Here are some numbered points:
[ 18 -37 -28 -16  -9 -11 -28 -17  -4 -15   4 -15] 0
[ -5  26  15 -35   6 -18  20  38  33 -37  -8  -7] 1
[-15  52  12   5 -22 -30  38 -32  28 -16  -5  26] 2
[ 12  59 -27  19   4 -12  16 -33 -40 -41  18  22] 3
[-44  37  15 127 -13 -16 -21  15 -25  50 -30   8] 4
[  3  27  10  -2 -12 -24  34 -19  24 -12  -3  10] 5
[ 83 -35  -7 -18  26   3  30  23  -8  22  62  56] 6
[  1  40  -3 -28  18 -13  15  40  29 -42  -7  -6] 7
[-18  20  35   8   7  27   9  40   6 -32   3  22] 8
[-11  18 -28 -15   5  34  30  20  -5  65   8 -13] 9
[  8 -27  69  39   6 -34   8 -34 -16  18 -20 -10] 10
[ 27 -36 -18 -28 -22  -7 -31 -17  -3  -9   5 -16] 11
[  1  24   6 -37   5  -7  16  25  18 -34  -4  -4] 12
[ -9  22   4 -24  17  -4  16  33  34 -29  -2 -10] 13
[ 16 -33 -13  -8 -16  -6 -18  -5 -10  -9  14 -23] 14
[  6  39   1 -34  17 -19  23  35  29 -44  -7  -3] 15
[ 26 -31 -19 -25 -19   6 -22   5  15 -31  -5 -12] 16
[ -2  27  -3  57  51 -22 -30  69  -9  19  44   7] 17
[-25  12   3  79  22  27 -15  75  -5   4   4  -6] 18
[ 27 -40 -29 -12  -3 -13 -24 -17   5 -23   3 -10] 19
[  6 -15   6 -36 -12  33  22 -29 -46 -24 -16  -3] 20
[-32  -9  30  43  17  10  25  28  43  48 -29  -4] 21
[ 12  43  -5 -34  14 -13  15  40  43 -29 -18   5] 22
[-15  21 -10 -10  16 -39   9 -33 -51  39  -4  21] 23
[ 17 -36 -20 -31 -18   6 -32  -8  -3  -7  11 -21] 24
[ 11 -25 -23 -21 -15  -2 -20  -9  -6  -5   0 -13] 25
[ -4  -8  41  18   7  -9 -19 -39  32  41  12  17] 26
[-27  -6 -21  56 -15  25  22  19 -36 -30  13  -8] 27
[  5  38  -3 -31  13 -20  28  24  26 -46  -9   0] 28
[-32 -14  28  38  26  21  13  34  57  55 -27  -7] 29
[ -5 -17  46  21  11  -4 -28 -43  29  51  15  16] 30
[ -5   2  -6 -14 -11  29  19 -25 -34 -12  -7  11] 31
[  0 -22 -17  -2  -3 -13 -26 -17  -4 -10  10 -28] 32
[  1  -1  -1 -30 -21  51  12 -41 -61 -11  -8   4] 33
[ 13 -25 -16 -32 -12   3 -23  -1   3 -14  10 -20] 34
[-17  -6  -1 -11  24 -39 -23 -46 -27  69  15  44] 35
[-16  10   8  -1   4 -32  14 -32 -60  36 -13  18] 36
[-26   3   9  91  22  29 -23  60  -5  19  11  -1] 37
[-10  11  -4  71 -22  22 -34 -18  25  15 -18 -20] 38
[-25  -6 -23  58 -14  32  27  33 -32 -29   8  -7] 39
[  9 -26 -24 -15 -12  10 -25   0  -8  -5  -1 -14] 40
[ -4   0 -10  51 -19  21 -23 -19   7   2 -23  -8] 41
[-13  24  -2  -4  -2 -29  26 -17 -30  22  -5  20] 42
[-16  21  -2 -13  16 -40  12 -30 -54  33 -11  16] 43
[ -4  21   5  46  46 -20 -23  76   0  29  38   7] 44
[  4  -6   6 -39 -12  39  16 -45 -66  -2   6  16] 45
[ 13 -35 -13 -12 -17  -6 -27 -12  -9  -9  12 -23] 46
[ -1  31  12 -12 -14 -19  34 -31  17 -11  -7  16] 47
[-26   3  20  36  31  21  14  37  52  54 -19   2] 48
[ -8  27  13 -40   4 -20  15  40  30 -40  -1 -14] 49
[-12  49  10  -2 -16 -27  34 -21  30 -20  -5  21] 50
[ -4  28   7 -28   3   2   6  26  23 -37 -10  -2] 51
[ -5  17   4 -18 -10 -28  19 -26  36   1   2   9] 52
[-23  15  28  16   1  41   9  55  13 -40 -11  15] 53
Which five points above are nearest to each new point? Their numbers follow each, smallest number first.
[ 21 -18  40 -40  39 -20   7 -30 -11 -29 -25   3] 12 20 31 47 52
[ 95 -37  -6 -25  33   5  32  23  -6  31  71  71] 6 14 19 25 34
[ -3   9 -23 -13   1  25  23  17   0  64   5 -16] 9 25 40 42 48
[-24   7   9   6  -1 -28  18 -18 -54  31  -6  28] 23 35 36 42 43
[ -9  29   8 -19  -8 -34  30 -28  46   3   1  15] 2 5 47 50 52
[  9 -27 -20 -19 -17  -3 -20 -10  -4  -7   1 -10] 0 25 34 40 46
[ 15 -12 -21   7 -21  -5  29  34  -6  -7  24 -12] 14 25 34 40 46
[ 21 -20   1  13   3   2  28  27 -12 -21  16 -17] 14 25 34 40 46
[-25 -34 -16  -5  -4  40 -30   4 -20  -7 -13  18] 24 25 31 34 40
[  4  -6   4  45  -9  13 -30 -14  17   5 -26   0] 26 32 38 40 41
[ 15 -36  84  49   5 -34   7 -35  -6  15 -23 -18] 10 21 26 30 41
[ -3  15 -28  -6 -10  15  21  18   0  79  -9 -23] 9 21 40 42 48
[ 13 -16  37 -28  37 -14   7 -18   0 -14 -24   3] 5 12 47 51 52
[-16  10   7   0   2 -32  14 -31 -61  37 -13  18] 23 35 36 42 43
[ -8  19 -26 -14   4  34  32  24   3  76   3 -14] 9 21 29 42 48
[ 16  58 -28  11  -4  -5  19 -24 -38 -35  15  18] 3 5 31 42 47
[ 11 -25 -22 -20 -16  -3 -19  -8  -4  -7   0 -13] 0 25 34 40 46
[-21   1 -17  12  31 -23 -24 -41 -20  90  23  53] 23 30 35 36 43
[-20  -2 -15   2  17 -25 -22 -53 -37  82  10  42] 23 35 36 42 43
[ -3  46 -15  -2 -18   2  24 -27 -35 -31  24  30] 3 5 31 42 47
[ 24 -31 -18 -21 -16   1 -21   1  12 -28  -3 -13] 0 16 19 25 34
[ 23 -19 -13  13  -4   4  35  39  -5 -11  20 -17] 14 25 27 39 40
[ 11  57 -19  10   7 -12  18 -21 -30 -42  15  17] 3 5 42 47 50
[ -8  21 -16 -18   8  26  28  28   8  55   3 -16] 9 13 21 42 48
[-24  -1 -14  -6  22 -38 -22 -46 -37  92  19  51] 23 35 36 42 43
[  9 -21  95  -5   9  68   7 -15 -43 -42  -3 -28] 8 20 31 33 45
[-12  17 -23 -13   7  21  26  11 -14  59   5  -7] 9 23 31 42 43
[  1 -13 -13  -9   0 -13 -18  -8   4 -14   6 -23] 14 25 32 34 46
[  9 -17 -16  -7 -14   0  -6 -24  -9 -11   1   6] 0 14 25 40 46
[-18  -7 -15  -8  16 -31 -23 -36 -28  72  16  39] 23 35 36 42 43
[ 13 -28  99  -2   0  68   5 -13 -52 -44  -6 -22] 8 20 31 33 45
[ -2  -3   5 -32 -10  27  16 -41 -63   1   6  18] 20 31 33 36 45
[ -9   5  -9  70 -21  26 -33 -14  22  13 -25 -10] 32 37 38 40 41
